name the system of each run:
path 1, Z_905 (10 x 18):
-7  6  44  -2  8  -14  -11  -9  34  -2  -1  46  -55  41  -8  0  19  -32
31  2  -3  -5  45  7  -15  -19  -18  17  23  -14  2  -5  37  53  -9  -39
-47  6  19  23  22  -6  -11  -6  -5  -34  -29  -64  12  -7  15  -20  -22  -10
26  10  8  -27  -24  -26  54  -17  -25  20  -6  -31  -4  -11  -39  -10  -23  23
4  31  -22  -17  -42  -6  -31  23  -36  -19  -17  48  6  6  22  -18  -15  34
-19  -33  -29  -11  29  23  12  2  15  10  27  33  34  -2  -12  -15  49  39
17  -11  0  55  -38  5  -3  12  56  -11  -5  11  -1  -24  -14  10  28  -28
-6  16  30  -35  9  7  -7  -3  13  21  26  11  -47  47  -8  7  19  -55
10  -19  -6  16  34  17  -27  7  -21  9  -4  -25  4  -9  28  49  -52  -24
-38  5  37  26  37  -31  15  -16  -11  -12  -32  -38  -8  2  8  -35  -14  26
path 2, Z_854 (10 x 18):
-22  24  16  27  14  -27  -15  19  -16  32  -22  -50  -25  3  27  -18  -6  -39
8  -9  51  -17  16  5  -10  3  -32  16  27  17  -25  4  -19  -11  -59  34
6  16  -28  6  13  -14  8  -47  -13  -46  -23  25  -5  -14  18  25  -1  49
2  15  -4  -31  -17  -12  35  9  -2  -4  6  1  59  20  3  -42  53  9
-8  -22  -14  -22  -56  6  -25  14  35  -16  -16  -5  3  -22  -54  -2  -13  -33
-18  15  -38  39  -1  37  -15  33  0  44  16  1  -52  1  13  12  18  -8
10  -41  51  50  42  10  4  17  13  5  8  20  23  21  22  8  -15  6
22  9  15  -29  36  -47  4  -58  7  -2  -9  6  -23  -3  3  30  15  -28
14  50  8  -23  -20  4  -9  -6  -43  -15  31  -44  31  -16  23  -17  -9  -9
-45  -15  -11  -19  -14  19  18  9  -10  -25  -39  -27  -1  20  -35  -10  -45  28
path 3, Z_991 (10 x 18):
12  29  -11  46  -21  32  29  34  8  17  15  -9  3  32  36  9  41  -27
3  -58  21  12  28  -7  -24  17  28  15  -22  20  5  9  -7  28  -29  -31
10  19  7  -2  44  -29  -3  -38  -16  38  33  -23  -39  -41  3  -2  16  2
11  30  48  1  -3  2  6  -12  -27  -57  2  -3  34  27  38  -6  -26  10
-21  -20  -40  -53  -5  -20  26  -13  0  -8  -50  -19  19  12  -30  4  1  -1
-3  15  -25  8  -35  6  -22  47  -28  32  20  -3  12  -33  3  -43  1  26
-20  -8  28  0  -14  42  -3  6  25  -28  18  53  -37  38  -28  -1  -4  15
31  -2  -53  35  -2  -6  25  -19  25  9  -16  5  -11  -20  9  51  37  -14
-1  -3  46  21  22  -20  -38  25  12  15  9  -2  29  4  35  -27  20  -48
10  -16  32  -36  23  9  13  -34  -5  1  30  -33  -13  -12  -40  24  -38  -13
path 4, Z_699 (10 x 18):
-14  -24  -4  -9  -21  47  -28  32  32  -13  15  51  0  31  -18  9  8  -18
-9  -31  -26  40  57  -1  23  -16  17  25  -20  -21  -14  -1  13  45  12  -12
9  11  82  32  14  -24  -9  13  -2  11  18  -5  -1  6  17  -38  -8  -14
9  9  19  -69  1  6  -7  -26  -25  -15  11  6  -23  21  -23  25  -44  -13
-7  35  -42  23  -5  2  4  -2  -43  -19  -28  -39  13  -16  42  9  -16  25
-22  -14  11  -19  -27  -13  18  24  6  -4  -11  21  28  8  -33  -62  14  43
40  -7  -45  -21  -23  -16  -4  -25  23  12  6  35  -14  -41  -28  35  26  -12
-18  18  -10  43  7  39  -19  21  19  -11  26  2  10  13  43  -1  49  -25
-14  -58  35  9  25  13  27  11  32  6  -12  -14  10  28  -33  10  -21  -18
18  22  18  10  22  -44  -19  -17  -19  39  -7  -20  -53  -21  14  11  -20  -27
path 5, Z_699 (10 x 18):
29  -26  -38  -24  15  -12  48  5  -27  48  -10  9  17  9  -6  23  -5  30
-3  10  11  23  4  -30  -61  -5  6  -25  2  27  17  -48  25  -33  16  10
-7  3  9  -30  -7  41  44  -27  25  -24  41  -2  -6  24  -40  8  32  -1
20  -3  -24  39  -29  -14  -6  21  9  0  -53  -24  7  -4  22  34  -17  -47
-34  -5  15  -20  38  4  -13  31  -18  56  30  -2  -9  20  2  -46  19  6
34  -22  18  16  -3  6  -11  -24  2  -25  10  27  -16  -35  -22  34  -53  29
-25  53  -1  -2  11  -19  12  -28  -7  -30  -22  -2  -20  35  39  -8  41  -5
34  -23  9  -20  -28  4  30  28  -9  7  8  -21  77  3  -10  -7  -14  -6
-37  0  -33  -17  -5  -14  -57  -8  10  2  -17  -6  -37  -44  -26  -11  -1  -15
15  16  -8  37  -11  44  45  16  -4  21  40  13  -21  16  3  7  22  34
path 6, Z_386 (10 x 18):
20  27  41  -11  10  -49  8  1  -46  7  -16  -10  24  14  34  -26  -21  9
2  4  -19  -66  -2  -17  -15  -19  -40  -19  -3  10  36  -14  -5  -13  -20  32
-23  9  -55  -12  -44  21  7  -1  5  -42  -14  18  11  -7  -21  -11  17  42
8  -12  -18  4  -38  15  17  25  45  3  1  51  0  29  -20  1  50  -14
0  -25  2  21  16  -3  -39  5  46  21  7  19  -24  -14  -5  21  22  -55
-16  4  24  36  44  26  -6  -10  5  19  39  -49  -31  -15  7  10  3  -25
17  7  50  26  10  -2  38  -3  -24  -3  -8  -49  6  18  13  10  -47  -5
13  23  9  -30  -1  -47  0  10  -57  17  -34  -5  10  15  24  -16  -35  13
-3  5  -21  -44  -9  -3  -23  -6  -35  -17  10  39  25  -19  -2  -21  -11  57
-19  -3  -34  -12  -27  11  21  -20  31  -48  -16  34  10  1  -31  -6  37  34
path 7, Z_244 (10 x 18):
-21  57  -7  8  17  12  16  -22  -30  -15  -3  -27  -36  31  41  10  12  2
32  -28  36  6  -8  -7  35  21  -11  5  -5  -28  66  4  -2  -6  -31  0
-29  -2  -7  -45  8  -53  -35  -4  -1  19  -33  23  -24  -9  -20  -32  9  -5
27  37  -30  -8  -38  38  4  5  -24  1  55  16  0  -19  2  1  14  29
-32  -35  -10  18  5  17  24  0  30  -52  -48  4  32  30  -6  12  -2  14
17  -12  -12  9  19  -18  6  16  20  74  11  -3  -20  -2  -1  11  41  -46
-2  16  43  28  -19  18  -58  2  3  -42  22  19  -22  -26  3  -10  -33  -1
-13  10  -2  -24  41  11  46  -40  -23  -8  -5  -31  -19  34  1  30  -12  12
41  2  11  26  -18  -50  11  24  -12  18  -29  -10  52  -12  31  -14  0  -13
-36  0  23  -61  -8  -2  -32  7  3  2  20  20  -10  8  -38  -52  5  -1
path 8, Z_968 (10 x 18):
5  -26  8  -17  -35  7  -33  58  5  41  5  9  2  1  -28  -14  -28  -32
-14  6  15  14  51  11  -34  -27  -10  11  34  12  -61  -21  5  16  -13  12
22  22  40  45  3  3  40  -11  10  -38  2  5  28  32  39  5  22  3
16  -15  2  -43  -15  -47  10  -4  -3  3  -46  -27  34  3  -15  3  -17  -39
-8  26  -43  -12  -8  3  -20  3  -38  31  24  -30  -12  -52  -3  -17  -2  23
-42  -3  18  20  -11  49  10  15  4  -43  5  22  -8  34  -11  -19  -15  50
22  -27  -22  -14  12  -18  25  -12  24  11  -32  51  -11  32  -7  45  18  -9
24  14  4  -5  -7  -30  -46  17  2  28  29  20  25  -33  22  -27  41  -31
-29  -5  41  -1  11  32  -8  -22  16  -29  37  -50  -5  -18  -33  -12  -15  -16
1  13  -27  52  -5  7  41  -3  -1  -2  -44  -31  -33  16  16  44  -12  -3
path 9, Z_244 (10 x 18):
4  12  -25  -7  -13  -6  -56  16  -38  -13  -2  34  17  -31  26  -14  -25  33
-29  -5  -10  -12  19  23  53  -17  8  -12  16  6  9  21  -20  -21  39  53
40  -19  -22  19  -40  -22  18  4  43  1  -31  13  17  -13  -16  29  24  -35
-39  12  9  -1  8  31  -54  27  11  6  23  4  -29  23  15  -11  16  -45
12  -19  2  30  31  27  7  -24  -14  -3  25  -24  -12  -38  -6  36  -46  27
-6  24  34  27  9  -49  31  -10  -6  -8  -50  0  -20  35  23  -16  4  8
43  6  33  -62  -19  -13  -7  10  -15  22  37  13  32  10  -8  -9  -2  -33
-37  3  -43  -21  2  -4  -45  -15  -13  -40  -20  -7  18  -39  2  -14  -6  21
-6  5  -32  20  -17  25  65  18  0  32  11  -25  -8  9  -19  -12  30  30
16  -35  11  17  -33  -5  -11  28  36  -12  -35  51  3  19  -15  16  -19  -17
path 10, Z_854 (10 x 18):
-2  15  34  -28  -15  -7  -2  6  0  5  17  -59  28  -2  -10  -24  4  -61
-19  7  -6  -1  -21  22  -14  9  -22  5  -14  -32  -54  -5  -24  16  -66  -2
-5  5  -11  37  25  -4  13  19  -34  23  -15  29  -15  12  34  -8  -11  63
13  -25  31  -17  18  -34  7  -25  21  -27  0  55  37  -1  -10  -21  25  31
18  29  -30  -38  -38  1  -2  -33  21  -28  18  -4  7  -22  -19  14  43  -37
-25  7  -19  16  -31  47  -3  50  -3  3  3  -49  20  17  8  -6  -5  -34
-17  -45  8  27  25  -5  2  30  9  48  -31  2  -37  13  -18  8  -35  2
31  14  27  27  32  -34  -20  -23  -8  18  23  44  -32  -24  25  1  9  19
5  19  30  -33  19  14  6  -42  -8  -57  32  8  37  18  18  6  12  5
4  4  -44  -34  -28  -8  37  -10  -8  -11  -37  -54  31  0  -15  16  -2  -22
path 11, Z_991 (10 x 18):
18  22  -11  19  -34  4  3  24  11  52  6  -9  -61  1  -13  17  8  -44
7  -7  12  20  46  26  -33  12  -12  9  19  29  -7  26  48  38  -15  -15
-5  -31  19  7  67  -33  21  -51  14  -10  -8  -9  14  -19  -3  6  12  18
30  40  34  -15  -32  -49  11  -14  -24  -11  -7  -31  23  -19  4  -31  -6  -9
-24  15  -13  -66  -29  25  -16  14  -26  -22  -9  -9  8  38  -11  -4  -27  -17
-30  -21  -64  16  2  35  15  23  -8  16  -6  -3  2  -14  -11  -1  2  52
6  -4  31  46  -20  -13  5  25  26  8  -1  55  -19  9  -9  -32  22  27
42  6  1  -20  -17  -3  -12  -25  31  -6  22  39  -19  0  -11  41  25  -49
-14  6  -13  27  35  16  -27  -10  5  -8  11  -50  20  -22  37  20  18  -45
-10  -25  54  14  33  -5  37  9  -9  19  -3  -48  15  18  -10  -18  -30  2
path 12, Z_968 (10 x 18):
-8  -19  33  44  2  -36  20  16  13  -18  -58  7  32  20  14  -25  -4  19
34  14  -5  -71  -21  -33  21  -22  -15  33  12  2  -15  -8  -41  -1  5  -12
-24  31  -36  9  -17  32  -56  6  -19  -41  11  -1  7  -27  28  -6  -2  10
-37  -45  7  11  34  31  44  13  26  6  -3  -6  14  40  -20  -7  15  19
47  -6  -7  23  -36  -37  -4  2  20  22  -25  39  -31  -24  -13  23  -5  -14
-14  41  32  -39  14  -2  -41  0  -24  6  41  1  -8  18  28  -30  22  -32
8  -28  2  29  18  37  16  -20  5  -38  12  -38  38  -22  -3  35  -30  7
-18  6  -10  28  -5  -48  30  12  2  23  -65  -15  -20  12  2  -21  12  7
39  24  8  -54  -44  11  -1  18  -33  25  40  26  -3  9  -17  -5  -19  3
-44  -11  -15  0  39  16  -50  -22  -1  -50  -10  18  4  -12  20  9  -9  20
path 13, Z_905 (10 x 18):
6  25  16  44  -29  -9  -43  0  -2  -37  -20  -26  -13  -39  16  4  -39  -22
-22  18  10  -51  25  6  46  -20  -26  13  14  -18  -19  43  -15  -13  7  19
35  -12  -36  22  -33  -10  -10  24  -17  -9  -37  6  44  -28  22  21  -33  11
-45  3  19  -23  17  -16  -6  -3  13  4  11  26  -13  9  -20  -62  45  27
57  -4  -20  15  -35  32  14  -5  12  -3  35  14  12  -25  -11  46  -1  -7
-56  12  -1  3  7  6  -22  17  18  -11  -32  9  -27  50  17  -15  26  -30
41  -38  17  -4  29  -3  18  1  -4  51  28  -24  20  -18  -15  24  -17  -18
-28  29  29  27  -11  -15  -42  -11  -5  -51  -31  0  -36  -7  15  -14  -34  1
16  9  -11  -35  28  1  62  -26  -30  25  23  -18  12  19  -1  12  18  23
1  3  -23  20  -46  -15  -35  28  0  -35  -45  1  44  -24  19  -10  -17  -5
path 14, Z_386 (10 x 18):
21  47  4  -12  -20  6  23  -17  -49  -28  -4  2  -14  23  20  16  -35  32
-10  -9  -11  -18  0  -20  -1  20  -16  -21  -39  45  55  33  28  -22  10  31
2  -23  -44  -35  -13  -16  -7  -7  20  18  9  25  19  -44  -40  -16  38  15
-12  21  -4  9  -43  36  -16  -11  42  -39  24  3  -32  -13  -28  7  25  -27
-6  -12  5  27  21  31  17  20  22  16  -6  -3  -15  55  22  36  16  -47
9  -29  23  47  36  -23  -18  24  -5  51  -3  -25  3  -27  17  -2  -24  -15
-2  27  51  -21  17  -17  2  -31  -32  2  29  -30  -30  -18  -16  -25  -30  19
15  31  -5  -17  -11  -1  25  -25  -37  -53  -24  1  20  25  28  24  -27  24
-13  -7  -39  -20  -14  -19  4  33  -12  4  -34  22  56  17  17  -32  26  23
7  -26  -26  -31  -33  5  -17  5  27  11  23  35  -1  -38  -58  -11  17  8

runs to name:
path 15 (2 x 18):
47  13  4  16  27  -13  47  -44  -5  -10  1  12  1  9  27  46  15  11
-4  12  46  -4  -5  -32  -8  3  16  -23  -14  -21  48  16  19  -33  26  -48
 : Z_244
path 16 (2 x 18):
18  1  -5  0  -6  -32  -21  32  11  34  1  30  37  2  30  -26  55  -33
-8  -14  40  -18  0  15  -27  -12  17  -7  44  -33  -2  -39  -46  -14  -20  -24
 : Z_968
path 17 (2 x 18):
18  34  7  -30  -23  -22  30  -15  -27  34  15  -10  -50  -10  -34  -18  -8  19
-5  16  -2  16  -35  19  -31  20  -18  -54  -12  40  18  3  22  -9  -29  40
 : Z_854
path 18 (2 x 18):
-42  15  -37  -2  -11  25  24  27  -38  5  -27  -31  -7  25  2  -14  -21  35
2  -26  -14  8  -16  -4  10  37  -2  20  -19  65  1  19  -10  -17  -2  52
 : Z_991
path 19 (2 x 18):
-16  -2  -15  -23  11  22  10  -8  -7  -44  14  8  70  5  17  -15  28  32
-7  -21  -17  10  -29  -18  16  -16  45  -18  -24  -37  17  -45  -47  -7  15  -16
 : Z_699
path 20 (2 x 18):
-27  18  4  25  14  7  48  -13  10  -10  -2  18  -27  34  3  -20  43  46
61  -14  16  -1  -14  -34  11  -7  21  -2  -3  21  50  -6  8  21  21  -36
 : Z_386
path 21 (2 x 18):
11  -2  -29  -5  -11  4  -21  42  6  42  -1  60  -11  33  21  7  29  -22
2  -35  6  20  40  22  -34  -18  33  -5  45  23  7  -40  -6  17  16  1
 : Z_991
path 22 (2 x 18):
-30  30  -39  -43  -15  -6  9  -33  10  -26  -25  7  -35  19  -15  7  36  -9
16  -10  -32  29  -24  30  4  50  -5  15  15  -9  65  -10  26  -6  19  2
 : Z_991
path 23 (2 x 18):
-28  5  -25  -7  12  30  -15  28  -3  -12  8  28  43  38  44  -16  44  4
2  -57  -3  17  5  -3  8  -3  54  9  1  -15  23  -37  -45  7  15  -20
 : Z_905
path 24 (2 x 18):
33  29  39  7  1  1  -28  -18  -23  -33  41  -13  32  -30  31  0  -19  -8
-41  5  3  -32  16  -20  28  -28  -12  -22  -33  -56  9  6  -21  -22  -11  9
 : Z_244
path 25 (2 x 18):
4  -16  11  66  7  -11  18  29  32  18  -10  26  12  9  20  -20  44  8
43  -15  41  -19  -8  -25  -19  -13  29  12  20  26  -14  -11  -27  17  -4  -50
 : Z_991
path 26 (2 x 18):
-29  -24  59  27  18  -24  6  12  28  10  -28  -11  -24  23  -19  -28  -12  -19
47  26  -4  -13  24  -22  1  -29  -36  37  26  -8  -26  -23  20  33  -9  -9
 : Z_386
path 27 (2 x 18):
-18  -4  0  29  4  24  -52  23  8  -22  -7  66  -21  19  30  9  -7  10
15  -28  35  -8  54  -12  24  -19  27  21  26  18  18  22  0  7  44  -20
 : Z_968
path 28 (2 x 18):
-12  9  1  1  6  -4  11  -20  -13  6  21  -75  9  -52  -20  -26  -2  8
-22  25  -14  22  -45  28  29  15  -14  -25  -30  -16  -32  21  -14  -1  -32  32
 : Z_968
path 29 (2 x 18):
-18  -17  -17  4  12  -32  20  6  -17  3  -68  18  -4  22  3  -4  -27  46
23  13  -12  -40  -22  -31  -11  7  -11  22  17  57  13  -16  -8  -37  36  25
 : Z_991
path 30 (2 x 18):
53  -15  9  6  -42  -10  7  15  8  -20  0  32  65  -14  0  0  -2  7
-58  -5  -21  -38  20  1  -25  -10  25  -5  -8  6  -15  15  -16  -18  42  -21
 : Z_244
path 31 (2 x 18):
2  2  23  14  -40  -1  27  -1  20  -11  -33  -10  -53  20  -38  18  -36  -16
19  29  0  10  23  -18  -23  15  -31  35  0  39  -22  29  64  13  11  -12
 : Z_386
path 32 (2 x 18):
-19  34  -42  -35  -21  17  24  -1  -35  1  -5  15  -30  23  -8  -7  1  48
-4  -27  -27  -12  -10  28  -17  25  7  -21  -3  71  34  23  6  5  7  28
 : Z_968
path 33 (2 x 18):
6  -18  39  27  -2  15  -11  12  -13  -36  -17  -23  25  0  8  13  -74  2
-15  3  4  -33  50  -48  16  -13  -27  46  -20  -3  -25  19  4  -15  6  11
 : Z_244
path 34 (2 x 18):
6  -23  15  -60  -10  -29  -6  23  -1  28  4  43  25  16  -28  -39  8  5
-5  -1  -39  12  -17  18  -41  -23  23  -28  17  5  -16  -65  -22  15  7  1
 : Z_854
path 35 (2 x 18):
12  -11  3  -10  1  13  34  -24  -1  -45  -34  14  6  44  1  52  -32  5
-7  20  -8  1  16  -50  4  0  -23  16  -33  -45  35  -13  35  -27  20  -14
 : Z_699
path 36 (2 x 18):
13  -1  -3  27  -31  25  -35  44  -8  -29  -15  13  41  15  39  15  -27  -21
-24  -41  18  -20  66  -27  10  -12  -1  44  -2  -12  -7  0  -18  -15  1  8
 : Z_968
path 37 (2 x 18):
46  -6  23  6  7  -3  -40  1  14  16  43  58  -4  -17  12  18  9  -19
-55  -10  17  8  55  2  -15  -38  20  -32  -6  -39  -8  -6  -1  -4  9  -13
 : Z_386
path 38 (2 x 18):
-6  -48  -7  -1  44  -7  -33  -16  9  -16  -25  40  3  -2  4  38  -30  8
-19  22  -18  37  16  -11  19  -14  2  13  14  -31  -3  -36  9  -31  53  25
 : Z_386
path 39 (2 x 18):
-50  13  -14  3  -9  60  -34  19  5  -34  10  5  -14  29  12  0  4  -10
10  -55  -1  35  42  14  28  15  25  33  -5  14  8  21  1  35  4  -3
 : Z_968
path 40 (2 x 18):
-14  4  -5  -35  -40  2  -18  -17  28  -68  -14  34  20  5  -25  -10  15  -3
7  0  -63  7  -8  11  39  1  14  31  -3  -41  12  -11  -4  28  47  -26
 : Z_699
